Each path is a new rotation, seen through one point. The rows after it are directions, each followed by how far the rotation turns it, in degrees per step (0 if it stays put).
Each turn is a multiple of 5 degrees from 10 to 175, or 0.
Each row of a path follows its step; steps can be skipped.
path 1
step 0: [  0.5  12.6  -9.4 -15.5  35.3 -18.4  22.8   1.6   5.1  -8.0 -18.7 -20.2
 -23.9  17.1 -11.2  10.3  22.5 -44.8 -18.7   8.6  -9.9  -5.2  31.6   8.0
  25.3   2.6   6.8   0.6   3.9  -5.0   0.0   8.9  18.4  21.8 -50.3  13.4
 -18.9  11.5]
step 1: [ 12.7  -1.6  -4.3  -2.3  -4.4  24.8  50.6   2.7 -24.1  13.3  18.0 -30.4
   6.3   6.5  -0.1 -15.7  23.7  18.4   1.2 -18.4 -22.5 -15.7 -10.8 -29.4
   9.3 -39.6 -17.8   6.8  32.1 -11.1 -15.6  -0.7   3.6 -16.7 -17.4   8.8
  29.6   7.4]
step 2: [-19.7  -2.6   9.8  -6.6  -9.1  17.2 -14.3 -11.3 -32.9 -18.5  -1.8 -13.3
   7.5 -20.7 -15.2  -1.1 -18.1 -33.7 -25.9 -27.5 -19.6 -21.2  -9.0  16.0
  33.6  40.0 -37.1   5.9 -14.2 -31.4 -10.8 -10.5  12.8  17.9 -10.1  -7.8
  13.0   5.6]
step 3: [-33.3 -12.6  12.8  25.3  10.9  20.1 -16.2   1.8  10.8  17.5  20.8  -9.8
 -13.8   2.1 -35.3 -36.2  -0.9  10.6  -5.5  35.1 -14.6   5.3  -4.8 -18.4
   7.9 -16.9 -33.0   8.5   8.8  -9.8   4.8   7.8 -16.3 -30.7 -26.2 -16.0
 -30.1  -8.5]
step 6: [  0.5 -26.9   6.3 -14.7 -22.7   8.1   4.5   5.0  -4.5   2.0   4.4 -29.0
  12.4  -8.8 -11.7  24.9  -4.4  -7.6  14.0  -6.5  21.0  25.5  36.4 -18.5
   0.2   7.5   8.6  11.8 -19.2   7.7  23.1  14.3  55.8 -39.1  21.8  -0.3
 -19.9  -8.8]
step 7: [-21.8 -38.0  -4.7  -0.1 -21.6  -0.7 -27.2   4.6  -1.0 -18.4 -32.9   7.6
 -16.7  -6.5   2.2  11.6  14.7  -8.8  38.5 -27.4  -4.3  18.5 -46.9 -19.2
  -5.0 -15.6  14.4 -13.7  19.0  -4.8  -8.1  -4.3 -11.6   4.2  19.4  -7.6
  -1.1 -32.6]
step 8: [ 17.7 -33.0 -11.1  13.2   4.7 -28.8  -3.0   2.8  22.9   6.0  20.9  13.6
  25.7  15.2   9.8  25.4  -1.6 -14.6  -3.7   1.2   3.9 -12.8 -11.5  15.5
 -11.8  20.7  -2.6 -15.9 -42.7   1.3  -2.6  36.7   0.7 -19.8   2.1 -45.7
   8.2 -28.0]
step 9: [ -5.7  -9.1 -11.4  37.9  12.1  -6.0   5.6  26.2  -5.7  27.4 -41.1   1.1
  -2.0 -13.6  -4.8  17.4   5.1  17.8  14.8  23.0  37.8  20.6 -24.2   2.3
  -4.8  -0.7  42.1  11.0   6.6  -1.2   3.4  30.4   2.2  25.2 -27.5  -6.1
   8.6  20.1]
step 10: [ 10.5  -0.3 -21.5 -25.2  -7.4  -8.8  50.6  -6.8  -5.0  -9.8  -5.1  41.5
  24.8   5.2  19.7  16.5 -13.8  17.0  25.4   0.1   6.4 -12.4 -21.5   7.3
 -33.5  31.0 -15.8  -6.4  20.8  10.1  10.8 -12.1  -2.8 -23.5  -6.4  -8.9
   5.5  28.5]
step 11: [ 18.4  14.9  11.9  -4.7  21.1 -17.9  -1.0  15.6 -30.6  18.6 -57.2  -7.4
 -27.4  19.2  15.7  15.7  -1.8 -31.7 -10.8  -9.1  25.0 -11.8   8.2  14.0
   5.8  13.2 -19.5   0.7  -6.2   2.5   0.3  12.2 -26.3 -12.2   4.8  10.0
 -33.4  18.1]
Speeds:
[  9.5   3.3  -5.3 -12.6 -10.2   3.7   0.7   0.4  -1.7   6.4  -4.5  11.9
  -4.3   2.2   7.5 -11.6   2.6  -9.2   1.2   8.8   1.0  11.2  10.0  -1.3
  -5.5   1.5   3.7   3.7  -3.3  -8.7   1.6  -2.8  -4.5  -4.1  -0.4   5.9
  -4.6   3.6] => 60
[ -6.0  -3.6  -4.8   1.7   0.5  -2.0   3.5   0.2  -6.3   1.9  -0.4   0.8
  -5.7  -3.9 -10.6  13.0   9.2   6.7  -4.4  17.1   1.6   6.6   6.9  -3.8
   4.1 -10.8   2.3  13.3  -5.3   6.6   0.2  -3.7   5.4  -2.1  -3.3  -1.1
  -4.8   1.1] => 125
[ 10.0   7.3 -10.8  14.7  -6.8   3.2  -3.3   4.6  -5.3   4.2  -2.7  -7.0
   1.1  -0.9  -5.7   1.2  -1.8   5.5  -0.5  -5.6   8.3  -9.4   5.7  -4.8
   0.2  -2.4   4.0   4.7   1.0  -7.3   7.4   7.0  -4.2  -9.9   2.3  10.8
   1.8  -7.4] => 140
[  2.0  -3.1  -9.8   3.0   5.3 -14.1  -8.6   8.2  -4.3  -3.6  -4.3   4.1
  -6.5  -4.7  -2.9 -10.0   0.8  -0.4   5.0  -3.2  -0.9   3.5   8.4  -1.5
  -7.1  -0.1   3.1  -7.4   0.9   7.2  -4.3  -0.7  13.4  -6.6   1.5  -7.0
  13.4   0.2] => 35
path 2
step 1: [-12.9   8.9  -4.0 -56.3 -25.1   0.5 -15.2 -15.3   6.9   2.7   6.8  15.4
  33.0 -22.9   5.0  22.9  18.9  -1.7 -22.5  -3.8  -2.2 -15.7   7.3  -5.8
  13.0  -3.3  -7.8 -33.1 -24.8   4.9   2.7 -11.0 -24.4 -15.3  28.8 -12.2
 -50.0   3.1]
step 3: [ -7.8  -8.8 -13.0  -0.9 -10.5  16.2  -2.6  33.3  12.2 -11.0  12.8  20.6
  -9.3 -23.3  15.3  27.3  13.3 -38.3   2.1 -22.9   8.8 -50.8   9.6 -20.2
  14.9  -6.0   4.2 -14.3  -0.1  18.1 -28.2  41.0  22.6  -3.1   7.1 -21.3
 -21.6 -11.0]
step 4: [ -2.9 -12.0 -19.8 -10.7  -8.5  -3.7   5.4  12.1 -15.0  -3.7  13.4  28.7
 -18.5  -8.3  -8.6   7.4 -11.9 -19.1 -14.8 -14.5  -2.8 -19.4  42.4 -44.4
  -2.9  42.9 -20.6 -20.2  -0.9  -5.6 -11.5  12.7  -0.8 -43.8   5.8  35.6
  -8.1  13.7]
step 5: [-18.1  16.3 -26.9  23.1 -10.2  29.1  -2.3  13.7   6.9 -12.9 -15.2  23.7
 -11.9  38.1  -6.4  -7.7   2.6  -5.9 -15.9 -13.7  39.1 -12.2   4.4  -1.8
  13.4  33.4   0.9   3.5  29.4  21.2 -11.5  10.9   9.7 -48.2  -4.4   8.9
  19.1 -24.3]
step 6: [  1.5   1.7  23.4 -18.1  -2.8  31.1   0.1  -7.7  -1.3   4.0  10.9  -1.8
  -9.2  22.0   0.3   0.4  -0.7  20.5  13.4 -15.3 -14.2  -3.4   9.7 -33.2
  -6.9  15.7   9.1   6.6  36.3  25.1   2.4  28.3  56.1 -37.8  35.7   8.8
  -6.6 -21.9]
step 7: [ -3.8 -29.7   4.8  32.3 -16.0  -7.5  15.7 -16.9  -6.4 -13.0  -0.1  20.2
   5.5  13.2 -22.1 -20.4  12.9  63.0 -12.8 -26.1  -2.3  24.3   7.8 -25.9
 -13.0  -5.9   5.6 -11.2  24.6 -15.5 -12.6   0.0  12.8 -45.5  10.7   5.1
   2.4  -4.1]
step 8: [-13.3  -2.4   8.8   3.9   5.1  24.6 -17.6  -5.2 -14.6   7.2  19.5 -19.8
  27.4  12.8  12.8   6.2 -12.5  34.6 -30.9 -45.4  19.7  10.0  -6.8  30.7
  -6.6 -21.9  -1.8  -2.9  20.7 -12.1   3.0   5.4   4.0 -38.5  -0.9 -20.5
 -12.4 -47.5]
step 9: [-23.5 -18.5  12.5  16.7 -26.7   1.7 -12.7 -23.4  16.7  25.6  15.6  -6.9
  18.3   2.7  -3.7  -8.1  -0.7   9.9  -6.5 -19.2 -55.6  16.6   5.0  18.0
 -21.2  -5.5  -8.0 -29.4  -3.5  -8.4  39.7  20.6  -0.6  -5.6  30.5   3.6
 -23.5 -34.1]
step 10: [ 16.2 -11.3 -15.4  47.9 -20.5 -13.9  -5.0   1.8  -2.9 -18.1  21.9  22.6
  14.5  -2.1  -2.9  24.5 -15.7  27.2  -6.6 -17.7 -27.5  26.6  -5.4  25.3
   9.2  -6.9 -12.9   0.5 -31.5  -7.7  -7.7  43.6 -18.2   6.4  -4.6 -27.3
   5.1 -32.0]
step 13: [ 21.6  40.3 -20.0  -2.3  -2.0   9.2 -13.3 -24.6 -12.8 -29.7  17.7  26.7
   5.9  31.8 -12.2  13.7 -33.2  -7.6  34.4 -12.4   5.4  -8.7 -20.9 -10.8
 -10.7   5.8  23.9 -15.5   2.7  34.4  -6.3  23.3 -14.8  14.8 -19.4 -10.5
  28.6 -12.1]
Speeds:
[-12.1  -6.6   5.6  -6.7 -10.1   3.1   4.9  13.4  -1.9   2.4 -13.3   9.6
  -5.8  -4.5  12.6   2.2  -4.1  -2.2  -1.3   1.1   3.1   1.4  -3.1 -13.2
   2.0   2.7   0.6   0.3   6.0   0.1  -3.2  -3.9   2.0  -8.0  -2.7   2.4
   0.4  -5.9] => 25
[ -1.8   0.5   4.0   0.5 -12.4  -9.7  -9.5   3.8  -6.5   0.1   3.7  -8.6
  -0.7   9.2   0.2  -1.0   3.5   3.6 -12.2   6.2   3.8  -0.4  -3.4  -3.5
   4.0 -10.8   0.4  -7.4  -2.1  -5.9  -5.7  -0.9   2.1  12.0   7.3   8.4
  -4.2  -9.7] => 45
[  1.0   9.1   3.9   6.8  -0.7  -5.2  -4.4  10.1  11.9   0.1  -6.2  -8.6
 -11.2  11.0  -1.1   7.6  -6.9   3.0   5.0   3.5   0.8   1.7   7.3  -2.3
   3.1   8.1  -8.1   6.8  -9.9   2.9  -3.6   7.1  -2.9  -5.9   4.1   5.2
   2.1   5.0] => 55
[ -6.4  -0.9   0.0  -0.4   8.2  -2.6  -3.7  -9.3  -0.5  10.4  -6.4   0.0
   4.6   5.7  -4.1 -10.7  -8.7  -3.2   3.4  -7.7  -7.2  -3.6   3.9 -16.3
  -9.9   0.4 -11.0   0.9   0.0  -1.6  -0.7  -2.2  -1.9   9.3  -4.0   9.5
   1.9  -2.9] => 155
[ -4.8  10.8  -6.5  -1.9   1.7  -6.0  -3.7   3.2   1.0  -3.0  -2.3  -5.8
  -5.6  -3.2  -5.2  -6.3  -1.9   4.0   4.4  -7.6   5.6   1.3  -3.6   4.9
   8.3   3.0  -3.1  -3.1   5.3  -0.3  -8.5   0.4   4.0   3.5 -18.0 -11.3
   6.5 -13.8] => 135
